In the data rows, the value 128 means zero.
Some points, each followed by its number:
[147 150 122 137 145 129 112 133 116 130 126 130 125 134 142 114 116 147 138  97 137 128 150 169 122 146 126 144 155 127  74  74] 0
[121 148 134 113 134 128 103  96 106 109 133 146 124 124 135 130 133  96 139 119 132 123 108 119  65  69  69  70  72  73  74  74] 1
[  1 126 110  78 114 126 158 157 107  78  93 121 147  18  78 226  99 140  79 156 155 152 255 175 180  96 128 147  72  73  74  74] 2
[150  98 118  94 117 109 171 123 128 139 142 123 103 163 151 148 148  86 109 162 155 136 136 178  75 121 147 153 176 113 106 160] 3
[121 145 115 123 152 141 125  87 104 102 124 133 125 152 134 144 128 113  61  63  60  65  60  65  65  69  69  70  72  73  74  74] 4
[159 114 133 115 146  80 133 115 119 166 122  99 140  98  88 111 112 120 180 117 100 134 108 109  80 150 136 167 146 106 138 151] 5
[115 146 142 143 135 145  79 146 144 130 124 139 152 134 103 109 134 144  92 108 148 135 150 122 103 134 166  70  72  73  74  74] 6
[131 137 147 114 169 136  92 125 125 124 140 119 123 133 146 129 133 133 122 146 136 147 126 155 105 122 128 125 156 144 131 128] 7
[138 132 125 142 137 126  97 136 121 121 136 115 146 118 126 117 147 141 160 114 125 179 179 129 102 154 144 138 128 130 145 138] 8
[133 145 135 120 149 126 130 119 115 121 135 134 121 134 140 146 136 148 145 143 114 132 137 161 139 168 110 163 127  73  74  74] 9
[123  98 160 128 144 169 124  99 124 119 118 119 151 133 115 124 133 125 137 135 144 142 151 132 116 146 143 117 138 141 133 138] 10
[122 134 108 120 157 147 149 172 119 159 132 152 128 126  61 180  77 158 138 137  78 147  60  65  65  69  69  70  72  73  74  74] 11
[168 139 142 112 136 116 116 106 124  91 108 138 102 148 167 135 130 128 153 103  78 190 164 159 106 113 130 115 154 177 176 126] 12
[106 205 117 139 118 186 121  99 137 144 133 138  84 166  58 119 128 182 179 174 177 140 135  91 123 111 138 170 126  96 194  97] 13
[124 150 122 132 137 127  99 114 145 101 118 125 123 160 107 122 143 126 126 134 133 126 137 124 137 168 146 156 122 130 151 133] 14
[135  86 134 119  92 103 124 125 139 113 101 112 129 133 140  80 141 134 153 157 137 138 134 153 143 142 168 138 136 131 137 141] 15
[ 97 137 151 140 165  94 160 153 147 179 117 113 146 128  86 175  26 162 101 149 156 116 102 139 188 155 168 126 159  73  74  74] 16
[173 139 133 118 129 130  70 111 132  99 115 120  95 190 192 173 112 138 153 119  68 178 168 133  98 104 118 175 142 144 171 121] 17
[146 136 133 109 138 141 114 132 125 151 148 131 134 139 142 121 152 130 122 133 110 122 121 125 116 138 147 122 108 169 132 114] 18
[137 105 143 129 118 133 142 102 146 149 131  93  79 131 122 142 166 133 126 144 143 107 145 104 153 130 129 125 190 137 140 172] 19
[118 110  37 118 135 122 197  82 135 158 162  60 132  89 251 148 160  75 145 193  77  96  88 126 117  90 145 149 156 142 169 194] 20
[140 128 142 124 103 121  99 106  93 106 101 140 136 153 128  96 151 141 126 149 127 153 147 122 132 162 140 131  92 150 149 155] 21
[ 99  30   2  59 107   0 216  40   0 113 113  84 166 196 100  48  69  20  45   0 125   0 203 178  45 164 118 255 157 254 190 163] 22
[ 97 138 202 105 166 105 105 145  50 110 175 147 124 140 193  73 128  96 129 113 120  88 103 207 165 123  47 134 162 169  71 149] 23
[133 109 158 126 154 129 112 125 120 152 138 165 131 136 112 116 148 136 105 139 139 134 146 131 142 177 145 165 162 114 132 148] 24
[109 134  86 113 151 139 129 149 131 139 148 123 111 109 105 134 101 144 154 150 108 111 113  97  98 127 119 157 110 123 162  74] 25
[154 130 110 126 153 157  93  94 124 109 132 122 155 135 141 128 109 144 142 157 149 151 134 113 132 148 154 134 135 146 138 151] 26
[106 152 147 119 155  72 226 209 229 223 165 112 108  45  18 228  68 206 142  92  83  38   0 102 255 141 181  82  93 217 204  38] 27
[113 120 113 118 137 120  90 157 142 134  91 109 116 136 136 146 119 157 164 124  98 177 182 124 124 116 110 143 133 119 151 122] 28
New points follow, each followed by the numbers of its two nearest points above by angle, seen from the average point of the numbered points, smallest number first.
[135 127  99 106 103 168 142 166 136 142 123 110 129 146 157 128 112  85 135 125 122 101 185 141 153 146 188  92 157 166 143 201] 15 19
[121 122 113 138 134 143  96 123 110 144 123 149 122 122 141 122 116 126  99 150 144 140 152 123 146 112 149 129 150 175 153  98] 7 26
[ 93 113 188  82 149  64 100 141  32 107 165 130 134 108 167  84 126 100 147 116 136  74 121 167 173 149  55 136 146 202  65 170] 22 23
[145 128 145 104 133 130 120 129 130 134 127 110 125 126 136 113 137  58  61  63  60  65  60  65  65  69  69  70  72  73  74  74] 1 4
[145 130 118 110 139 125 138 126 135  98 138 137 119 120 154  98 128 144 124 141 119 150 135 111 135 153 154 130 133 150 150 125] 21 26
[145 168 142 138 183 124 123 122 145 129 155 147 144 133  91 150  93 152 120 132 148 113 130 163 157 140 141 121 143 166 166 131] 26 27
[118 117 132 127 114 134 146  87 106 126  98 163 111 155 124 122 115 170 170 141 133 179  78 141 112 124 146 134 162 183 139 136] 12 15
[125 147 126 135 101 148 107 128 115 114 105 131 133 126 135  99 135 147 115 147 128 150 158 152 104 144 133 139 131 153 152 108] 8 21
[158 140 119 155 140 137 133 102  95 121 120 140 127 112 156 141 138 155 127 130 125 119 131 136 122 146 161 147 134 138 160 114] 21 26
[137 138 140 139 131 107 120 139 124 110 115 112 120 118 135 103 137 149 114 132 133 105 112 144 136 147 135 142 154 153 145 166] 15 19
[122 121 103 126 127 150 129 115 102  93 138 119 137  92 136 105 133  80 115 134 161 141 121 179 153 128 126 148 179 182 123 103] 7 23
[171  81 102  95 135 125 183 111 145 128 136 148 130 142 159 181 133  82 128 172 136 112 117 171  88 130 146  70  72  73  74  74] 1 3
[180 150  85 111  67 146 122  91 154 126 108 135 133 116 105 145 154 117 166 162 166  89 106 140  93 111 132 216 142  98 208 126] 13 14
[187 110 111 137  98 171 115  89 150 135 110 127 115  99  94 152 133  98 167 161 162  93  96 150 103  94 113 218 124 107 181 122] 5 13
[133 131 134 147 135 136 130 131 135 104  99 133 133 156 109 126 152 127 120 113 132 130 138 150  99 182 144 130 128 177 151 160] 14 21
[123 124 124 129 114 148 118 135 129 122 111 138 134 117 145 113 134 147 112 144 106 164 137 129 135 150 140 140 137 151 146 134] 15 21
[125 134 121 142 144 103 116 180 121 142 137 100 103 163  60 128 140 161 112 146 133 132  75 105 189 185 133 141 107 177 136 111] 14 27
[126 151 145 118 126 142 106 133 120 135 119 140 127 126 105 113 147 169 109 138 121 159 125 169  94 146 154 147 150 113 165 141] 7 24
[108 117 123 135 130 131 125 132 112 108 129 148 131 143 130 101 132 153 123 148 144 130 151 148 123 136 160 136 154 133 154 125] 15 24
[117 134 119 117 113 121 122 143 104 112 126 145 133 138 159 129 124 110 112 150 124 122 162 127 115 149 140 153 140 127 140 151] 3 21
